In the rows, zero is written as 128.
The rows of M fall into 3 groups, which share some directions, and each row is roughly a mix of its group's hidden directions.
M:
[[131 123 146 106 157 105 157  73 123 107 123 145 120]
 [124 132 152  99 141 149 140  77 146 126 124 129 171]
 [143 140 130 112 111 178 114 155 153 142 121 120 169]
 [119 124 110 162 128  79 120 128  99 128 137 118  83]
 [133 142 135 140 118 132  97 142 139 171 158  91 160]
 [136 143 147 143 135 144 132 163 148 169 175 127 142]
 [116 129 139 135 157  93 156  68 123 119 131 135 131]
 [131 139 140 133 116 149 109 145 149 170 161 103 165]
 [110 133 107 110 142 104  94 103 107  95 123 110  91]
 [121 153  98 180 112 137 133 125 110 128  87 125 145]
 [135 153 123 115 134 160 117 118 159 127 110 117 186]
 [130 134 149 102 120 175 114 136 155 151 150 117 166]
 [114 118 150  93 151 107 121  71 133 122 147 114 136]
 [126 136 115 156 108 151 109 189 135 152 141 121 132]
 [135 119 134 171 112 137 172 164 127 149 124 159 130]
 [148 140 161 152 147 122 169 118 131 164 145 143 155]
 [113 111 107 132 103 113  93 155 109 123 141 110  80]
 [129 124 167 113 132 144 129 122 146 167 169 116 162]
 [128 116 112 148 123 109 150 145 102 107 114 155  73]
 [106  94 146  94 144 100 126 114 119 110 153 133  89]
 [123 122 119 156  96 153 120 175 140 152 118 121 163]
 [150 118 149  71 143 141 138 127 127 105 133 151  95]
 [110 124 126 113 153  84 108  95 120 114 156 111  96]
 [121 127 145  91 127 169 126  94 148 123 118 125 172]
 [136 130 113 162 142  96 151 157 109 117 120 153  87]
 [129 121 104 149 107 110 104 175 111 131 134 118  85]
 [114 114 126 147 143  90 154 115 107 113 139 149  78]
 [112 129 115 155 105 124  94 157 130 159 163  96 123]
 [146 132 152  81 155 130 145  80 128 110 131 141 120]
 [121 135 102 183 130 114 143 170 116 125 113 147 110]
 [ 91 121 100 173 118  94 106 138 112 130 131 109 113]
 [142 125 133 134  95 160 112 182 131 161 145 119 129]
 [148 132 159 106 138 129 125 140 142 162 186 120 121]
 [107 131 116 134 143 100 131  88  95  97 112 132  91]
 [145 142 128  67 144 139  96 108 131 101 126 115 115]
 [133 125 117 120  92 164  94 178 136 140 132 112 128]
 [136 138 125 145 105 159 121 149 148 155 116 114 183]
 [125 114 146  88 155 102 130  97 123 109 153 134  91]
 [115 114 132 178 109 127 146 154 139 165 138 128 161]
 [161 137 131  92 131 160 141 142 119 101 104 157  99]
 [105 144  90 166 122 110 111 120  98 109 100 117 108]
 [121 129 134 164 131  90 123 130 117 163 174 110 110]
 [123 117 103 146 112 101 107 161 106 123 135 119  76]
 [128 128  95 162 118  99 123 148 101 114 112 130  82]
 [134 125 131 133  98 157 106 179 136 161 155 114 128]
 [166 131 140 115 149 130 162 159 123 114 113 168 105]
 [123 118 152  94 144 106 129  76 127 127 163 120 110]
 [166 140 129 118 115 173 145 168 135 128 106 153 130]
 [148 116 145  89 123 148 110 167 160 144 158 120 139]
 [132 142 126 124 159 117 156  83 132 100  92 146 150]
 [101 114 110 137 121  86 111  88 107 113 129 107  99]
 [111 112 114 114 127 105 126  82 108  89  96 128 107]
 [145 118 130  94 110 164 106 183 145 129 129 128 129]
 [114 124 105 122 135 101 100 140 108 100 133 122  71]
 [127 121  94 144 107 114 112 155 102 107 106 128  81]
 [111 127 114 145 126  95 127  71 118 119 100 108 151]
 [119 109 137 163 104 138 141 164 145 164 137 129 165]
 [139 122 106 130  97 137  97 186 118 130 121 117 102]
 [118 125 142  81 141 149 119  91 150 111 118 121 166]
 [157 127 125 109 120 159 131 184 127 114 105 152 111]
 [155 131 113 136 111 143 122 195 123 127 104 138 116]
 [159 135 154 119 159 125 163 153 132 135 152 163 105]
 [161 121 151  93 122 169 153 155 140 127 121 158 129]
 [145 117 132  95 126 148 125 172 123 112 136 150  81]
 [118 114  99 112  99 132  88 152 115 102 109 113  94]
 [118 110 110 146 103 134 109 195 127 133 130 127 110]
 [124 138 143 108 161 132 154  81 148 112 119 143 163]
 [124 133 139  90 133 151 104 102 152 127 124 106 177]
 [161 144 148 126 135 159 143 175 147 152 138 144 149]
 [ 94 131  97 154 128  94  96 117 106 113 123 103 106]
 [135 140 133 104 119 171 106 137 157 139 126 112 177]
 [ 99 114 141 105 148  97 112  78 128 121 153 108 126]
 [121 129  94 117 113 119  80 124 115 102  92  98 124]
 [116 109 115 119 122 126 119 162 104  98 117 144  72]
 [138 111 134 147 125 106 163 139  96 122 119 158  81]
 [136 137 129 124 135 160 153 123 138 110  79 153 169]
 [119  95 144  94 110 159 141 153 129 116 141 155  94]
 [159 121 117 119 127 114 136 164 108 104 100 149  84]
 [107 116 123 107 118 110  74 114 122 130 144  83 123]
 [110 123 102 179 101 128 118 174 121 140 117 122 130]
 [130 134 116 109 141 115 118  84 120  95  79 119 149]]
Here is one row from each group, named. Which group is each of the other rows in?
[159 123 157  81 153 127 153 117 128 114 135 154 105]  <115>
[159 168 129 124 144 145 151  83 125 119 100 138 146]  <49>
[127 121 154  99 119 174 127 146 157 148 158 131 153]  <84>

[106 116 114  96 141 114 117  88 124  81 103 128 114]  <84>
[114 120 148 145 138  91 123 114 120 160 181 109 116]  <84>
[121 116 145 132 110 136 113 159 134 168 182 113 119]  <84>
[151 122 157  76 151 137 151 102 132 109 125 152 120]  <115>
[129 130 145  88 132 146 106  97 143 130 118 105 178]  <84>
[132 134 151 130 160 129 180  99 141 124 129 163 146]  <84>
[134 132 157  98 148 135 147  74 142 129 129 131 163]  <115>
[123 118 116  93 118 136  75 166 137 118 139 104 113]  <49>
[127 120 111 167 106 131 131 192 126 141 129 137 112]  <49>
